One turning vector, and how many ticks it has turned
The counts run from 0 to 202.
[153 133 177 147 149 122 156 107 119 196 148 141 147 113 110 168 112 143
 109 143 109  92 125  97 118 137 107 113 127  89 153 132  83 171 144 102
 119  98 135 160 138  99  87 159] | 133
[132 105 170 151 135 142 113 102 131 165 124 123 139 159 133 139 113 129
 116 150 132  90 141  65 142 133  70 111 124  91 150 155  74 161 111  80
 108 130 134 125 135  89 103 108] | 43
[168 149 108 109 152 148  91  90  86 138 157 152 174  92 173 152  93 134
 110 127 112 128  93 159 116 134 128 134 143  89 149 161  95 154 123  95
 104 114 131 173 143  98 125 120] | 83
[131 103 173 145 143 132  99  97 126 161 119 128 143 150 139 132 111 131
 103 159 139  87 126  81 138 138  70 114 112  87 155 136  65 166 128  83
 104 122 119 114 145  88 105 110] | 42
[132 136 109 135  97 167 147 156 104 166 160 141 148 137 168 165 125 154
 144 205 138 140 105 113 114  94 121 112 122 111  84 158 126 169 107 116
 151 131 165 169 113 151 120 148] | 122
[ 99 122 118 132 110 149 164 141 118 143 136 126 161 125 165 102 128 127
 131 191 153 129  78 107 131 103  72  97 103 105 102 144  82 183  98 113
 101 125 143 141 139 147 107 150] | 36
[207 159 120 154 160 153 103  95 119 160 149 159 156 116 144 193 102 153
 125 138 116 141  76 134 118 122 137 110 124 117 129 139 130 175 136 108
 127 111 178 147 118 135 144 132] | 99
[122 151 119 138 118 171 140 141 103 148 128 154 179 116 183 123 107 133
 156 158 135 142  92 139 139  79 131 119 132  83  80 178  93 164 117 108
 128 142 162 157 137 148 103 150] | 105
[181 156 108 122 163 150 117  81  96 144 159 154 162  81 165 160  98 123
 114 122 102 127  84 151 115 128 125 116 137  89 151 150  97 162 120 108
 100 108 146 171 140 103 134 127] | 82
[179 135 136 143 126 140 155 121 117 175 173 124 147 135 124 191 109 155
 122 167 123 144  93 104 101 131  92  99 125 135 131 156 142 173 103 102
 123 104 165 174 100 136 120 147] | 29
[163 131 174 135 145 120 133  99 112 194 146 141 148 119 113 172 102 151
 103 154 114  99 129 108 117 150 104 126 130  99 159 138  94 159 146  95
 122  94 122 166 137  97  91 150] | 134
[131 130 128 153 141 154 155 116 134 152 131 125 136 123 151 124 153 126
 110 172 133 112  83  81 108 105  68  83  87  94 131 126  79 194 103 122
  98 126 157 131 143 130 130 130] | 148
[108 129 159 158 131 151 151 120 111 175 123 137 137 130 147 121 156 135
 122 175 129  91 121  81 128 105  94 108 114  61 128 126  60 182 144 118
 121 139 132 134 163 110 101 138] | 130
[158 141 125 116 146 139 148  92 135 159 163 158 145  92 140 160  80 110
 113 123  93 102 120 117 146 135 117 115 152  93 154 167  79 137  92  91
 103  98 140 169 130  84 109 133] | 64
[165 121 122 196 135 167  99 105 140 151 130 148 147 160 146 164 143 147
 138 144 120 123 121  86 127 136 137 118 121 106 140 149  91 199 134 102
 142 184 160  94 128 138 118 103] | 95
[165 121 152 142 132 136 151 111 151 176 157 138 143 138 112 178  80 123
 123 141 115 115 124  85 137 142  92 104 135 122 139 175 109 151  84  75
 110 104 156 159 108 105  96 135] | 46
[165 138 133 157 134 160  88 112 107 169 137 136 123 164 164 192 148 169
 117 188 135 115 116  90 111 115 121 118 131  89 127 129 110 175 156 115
 148 139 155 131 115 112 151 106] | 8
[177 133 124 195 137 170 112 105 140 149 132 152 144 149 142 175 142 145
 146 133 117 130 115  83 123 123 133 104 118 107 136 149 105 203 126 108
 137 176 175 113 122 141 125 114] | 96
[165 167 129 135 135 164 150 122  95 172 159 143 142 126 164 179 133 153
 130 168 116 134  99 109 109  89 117 101 137  88 103 152 122 160 126 127
 132 114 174 187 118 130 139 146] | 11
[103 129 135 113 105 134 110 135  75 152 141 127 177 127 183 130 119 157
 122 199 155 121 112 143 117 113 104 147 135  86 100 157  82 158 143 105
 127 121 103 147 143 126 100 140] | 16
[129 141  97 103 130 128 153 110 133 146 166 166 174  89 161 138  78 106
 120 149 116 127  97 147 155 135 128 124 152 100 117 179  63 147  92  98
 105 109 121 160 134 115 102 144] | 176
[107 123 126 138 125 137 176 132 129 152 136 134 163 107 148 100 118 118
 116 177 143 125  73 111 138 109  74  92  97 108 105 132  71 187 109 116
  99 112 140 139 150 145 101 157] | 37
[123 116 157 168 129 136  95 115 123 170 105 161 163 144 146 136 119 147
 129 167 144 100 134 108 152 124 134 144 125  77 125 131  61 180 169  92
 145 155 120  94 156 121  86 131] | 111
[131 120 124 114 112 123 160 137 151 161 155 146 170 126 118 149  76 114
 124 151 120 128 109 119 133 150  99 124 130 132 122 201  87 153  73  83
 114 115 135 154 113 136  77 151] | 158
[189 122  94 155 145 140  84  73 128 140 168 149 139 134 154 196 117 151
 102 157 113 119 111 113 130 169 134 129 140 115 161 132 107 175 135  99
 133 138 136 118 113 104 154  94] | 187
[152 138 114 106 137 149  75  95  76 129 148 146 178 108 181 144  95 136
 122 138 122 125 106 158 121 133 124 142 150  86 144 167  92 153 123  92
 111 129 115 167 146  98 114 111] | 84
[152 112 118 165 123 119  93 104 138 144 129 168 180 120 125 149 105 141
 117 145 130 122 105 139 138 177 151 149 121 128 143 139  75 198 151  92
 135 159 115  85 140 141  92 131] | 92
[107 112 106 151 117 155 120 114  98 127 134 149 185 117 185  99 128 130
 142 150 134 121 112 121 145 123 130 132 136  73 125 151  58 184 130 105
 114 178 116 117 161 126  99 119] | 198
[104 100  96 140  99 130 113 111 144 136 144 154 164 137 158 131 112 120
 119 171 131 104 135 115 156 166 129 144 148  98 133 162  49 169 116  88
 122 165  89  96 138 118  94 109] | 180
[158 129  95 163 137 148 150 106 180 146 144 150 124 138 134 156 128 115
 108 165 119 120  84  77 135 133  98  88 101 120 128 131  78 190  91 118
 110 124 163 104 115 133 150 121] | 166
[122  98  96 149 104 136 104 125 169 133 139 138 145 168 146 147 120 130
 111 195 152 116 113  96 142 156  95 122 106 138 123 150  77 189  98  96
 122 149 121  78 118 138 115 103] | 163
[148 115 164 123 116 127  96 118 100 179 149 126 149 151 132 180 105 162
 108 179 130 101 147 105 105 157  93 144 141 106 156 160 112 148 128  82
 132 111 116 158 119  95  89 124] | 136
[123 122 165 174 128 146 113 119 131 174 114 160 152 156 138 142 128 146
 138 161 137  97 142  85 152 123 132 134 134  80 122 141  64 183 158  98
 144 164 136 102 149 122  87 129] | 112
[125 128 146 144 131 120 108 116 120 165 120 171 183 108 142 127  90 144
 120 168 144 111 100 149 157 127 142 153 124  90 110 128  62 178 167  98
 135 125 111 108 158 132  85 156] | 109
[143 137 173 154 142 135 173 110 121 195 139 142 139 110 116 152 127 140
 118 148 109  96 125  85 124 121 100 108 122  77 148 133  69 175 139 114
 114 116 144 159 145 109  93 159] | 132
